One turning vector, and how many ticks it has turned:
The counts run from 0 to 362.
[114  90 173 148 143 142 119 114 131 164 165 143 156 135 156 111 128 159
 134 156  93 135 121 113 119 135 159 101 141 164 181 134 127 129 160 209
 124 111 117 134 134 102 139]
82
[ 86 128 171 138 132 156 147 106 143 137 117 127 147 168 168  94 145 164
 121 182  78 137 121 101 111 141 146 120 156 161 160 144 119 149 127 193
  93 113 114 159 122 114 131]
330
[132  78 113 145 142 162 129 119 101 140 111 124  83 117 192 130 151 168
 114 122 166 111 112  76 113 123 155 116 140 106 147 148 135  96 116 161
 143 119  68 114 173 114 153]
131
[ 89 101 106 113 120 139 138 127 107 111  80  92 137 131 180 107 157 160
 107 133 153 102 113 113  70 156 147 123 118 136 157 133  78 125 140 161
 121 125 102 159 148 168 141]
296
[116  65 142 123 144 157 138 131 102 151 137  90 146 122 138 139 111 179
 124 139 147 112  96 146  83 141 114 129 114 146 153 141 101 137 184 189
 152  94 117 138 145 146 113]
230
[141 100 126 118 160 160 148 155  91 144 100  84 112 148 154 110 111 170
 106 121 160 104 116 128  81 142 114 146 105 102 134 140 119 134 182 187
 137  94 118 148 153 128 116]
221
[ 91  53 149 122 121 109 124 123 118 142 106 112 114 114 148 123 141 192
  99 152 148 107 128 100 108 130 122 131 124 128 177 130 125  90 141 190
 139 178 114 123 150 127 137]
171
[111  92 117 138 157 181 172 153 139 175  94 106  99 143 166 132 140 168
 113 165 115  99 120 103  94 133 128 143 111 117 128 136 137 132 134 192
 105  91  95 140 142 112  94]
205
[134  72 138 148 144 157 117 119  80 157 119 121 100 114 177 139 132 167
 104 134 174 115 118  78 114 132 144 112 139 111 174 144 133 104 130 160
 143 114  69 113 160 122 151]
132
[ 78  93 151 153 105 127 145  80 111 129  91 128 148 146 149 119 130 166
 107 158 115 129 111  88 111 146 122 135 163 146 192 158  95 125 136 172
 111 136 109 170 101 148 142]
299
[131 130 137 159 152 171 150 129 136 129 136 148 143 159 183  93 153 162
 142 125 102 124 110 136 103 146 172  98 134 158 153 156 114 150 152 192
 111  72 109 145 150 121 129]
354
[157 107 147 117 145 147 106 138  76 151 137 106 116 124 174  95 123 176
 104 126 169 127 128  99  99 129 129  96 110 108 159 126 140 126 169 187
 150 112 107 107 176 110 149]
117
[ 94 108 147 121 112 126 134  93 129 104 127 151 150 151 165  80 174 197
 113 137 108 134 128 141  97 138 155  96 143 155 167 155  99 122 144 176
 134 145 140 146 142 146 167]
23
[123  91 123 160 139 171 149 116  75 138  97 109 130 129 158 141 110 169
 109 132 169 115  88 110  86 156 122 123 134 121 164 157  94 131 161 143
 121  75  80 149 117 165 138]
259
[ 95  90 113 119 122 143 131 128  94 113  92  93 143 119 162 110 143 178
 114 135 173 106  98 131  74 153 124 114 103 136 156 139  81 131 148 158
 146 122 102 136 158 168 142]
274
[111  63 133 106 140 151 151 140 117 142  92  79 105 123 170 143 109 164
 117 141 165  99 103  94 104 143 129 171 122 115 142 135 114 117 143 188
 126 112  81 146 154 131 111]
214
[110  77 123 149 157 156 137 140 124 189  89  84 113 124 157 136 135 149
 112 173 148  96 121  91  93 127 117 127 103 113 157 123 132 121 128 188
 109 116  84 121 146 116 114]
184
[110  96 158 110 116 180 122 121  97 144 105  78 129 131 158 123 108 184
 104 184 163 136  98 102  76 126  91 136 122 123 137 137  97 131 151 169
 145 106 104 134 138 146 128]
245
[ 84 106 137 163 114 159 169  96 121 115  82 138 118 164 157 118 145 192
 105 146 107 129 109 106 102 143 128 131 168 140 152 176  88 113 135 155
 120 128 106 164 104 139 139]
278
[118 114 120 161 155 142 152 120 146 149 125 154 138 151 178  89 173 154
 131 122  86 104 139 124 101 144 178  91 124 151 169 139 135 134 148 206
 101 102 117 135 154 113 132]
62
[100 103 121 130 150 158 174 149 144 165  74 113  85 157 166  98 163 189
  96 150 114 113 134 100  98 132 119 139 122 105 127 133 145 106 134 184
 118 142 118 125 145 102 114]
182
[ 89 118 133 124 119 135 164 115 142 104  92 129 139 162 178  79 174 170
 118 120 105 113 122 130  93 157 165 130 137 154 144 145  91 126 148 192
 108 131 136 172 148 132 127]
316
[ 99  90 162 145 130 151 122 117 113 173 135 137 110 137 148 116 147 202
 100 189 108 139 126  84 114  99 111  96 147 129 167 149 146 108 129 180
 140 149 102 105 133 107 142]
142
[115 118 124 140 137 130 119 124  82 133  82  92 155 158 162  94 126 156
 102 129 154 105 124 123  77 158 126 109 105 123 183 127  86 150 173 177
 108 108 123 154 135 158 141]
304
[166 117 127 147 159 166 149 138  97 137 128 149 102 165 176  99 144 183
 120  93 135 120 133 111 104 136 155  92 133 116 149 157 148 121 175 178
 140  84 110 117 158 102 147]
115
[ 99  91 145 143 130 116 124 112 114 149 122 105 184 136 147 109 128 155
 128 153 117 118 107 134  82 161 143  97 121 162 204 130  86 143 166 194
 113 117 121 152 128 158 130]
313
[126 107 165 144 147 139 111 110  86 139 117 109 147 137 182 120 112 134
 136 136 141 121 105  86 111 159 156 129 151 140 191 141 102 146 161 184
 100  84  85 155 137 133 140]
342
[117  63 157 108 119 147 142 122 114 146 145 105 150 128 134 125 103 200
 122 143 136 117  97 148  96 137 116 142 123 160 154 146 102 118 191 188
 160 121 135 148 143 134 116]
231
[123  95 166 147 151 141 142 113 140 148 164 152 148 147 163 104 149 173
 138 132  87 128 124 122 123 139 175 102 137 167 178 142 139 132 168 216
 126 119 133 136 151 101 131]
83
[148 101 158 141 150 115 102 122  87 162 140 112 154 136 163  94 115 146
 118 120 140 109 135  97 123 159 137 108 113 136 201 120 126 138 184 206
 113 111 112 135 141 115 145]
73
[131  77 104 170 162 135 161 140  95 178  84 114 104 143 160 138 144 162
 111 118 152  87 132 105  97 154 128 125 110 105 169 138 138 106 163 176
 115 102  89 125 130 127 129]
176
